These views show one set of named points, seen from different sides, and a view may be mirrored.
A view may leave some points out, and in a few views one point is out of place. Which views, in the order they come, and which point in each? Write no view if none.

-- scene 1 --
In the rows, 128 means zero.
panel a:
  sebe [108 104 130 113 148 120]
  lasin [122 110 123 122 140 126]
  vel [121  99 139 130 139 102]
  Kozi [109 106 132 112 130 108]
  rof [146 128 113 127 146 131]
  lipi [139 108 127 121 146 116]
panel b:
  rof [120 146 109 132 159 132]
  vel [114 108 125 137 122 123]
  sebe [118 118  97 137 118 132]
  lipi [115 127 118 135 140 138]
  Pata [131 157 150 123 140 138]
  lasin [117 125 104 127 134 130]
panel c:
  Kozi [151 143 113 120 118 143]
  Pata [145  91 110  88 141 156]
  vel [151 146  98 104 117 158]
  rof [123 107  91 123 135 150]
  lasin [134 131  99 116 122 139]
  lipi [133 130  98 108 133 154]
  sebe [145 149  99 123 129 136]
panel d:
  rof [131 113  80 141  70 120]
  lasin [129 131  55 148  68 130]
  vel [136 158  55 144  52 134]
  Pata [117 130  79 134  43  87]
  Kozi [133 142  36 136  59 132]
  sebe [128 132  42 149  58 145]
panel e:
  vel [136 103 117  81 131 126]
  sebe [152 102 140  71 127 139]
  lipi [145 122 130  83 112 125]
  rof [147 144 137  86 105 140]
  Pata [107 138 140  86  97 113]
  Kozi [137  95 133  81 122 142]
  lasin [146 117 132  75 114 143]
panel f:
  lipi [ 64 173  97 138 111 147]
  lasin [ 53 163 106 132 106 152]
  vel [ 58 192 109 130  98 162]
  Kozi [ 47 176 114 117 112 164]
  Pata [ 49 183  90 173 136 148]
  rof [ 54 152  81 149 111 145]
panel g:
  lasin [172 104 196 160  97 127]
  lipi [165 111 210 148  95 126]
  Pata [175 118 224 130 123 156]
  sebe [164 111 199 177  92 122]
  Kozi [159 111 191 174  91 140]
Moved in: no view
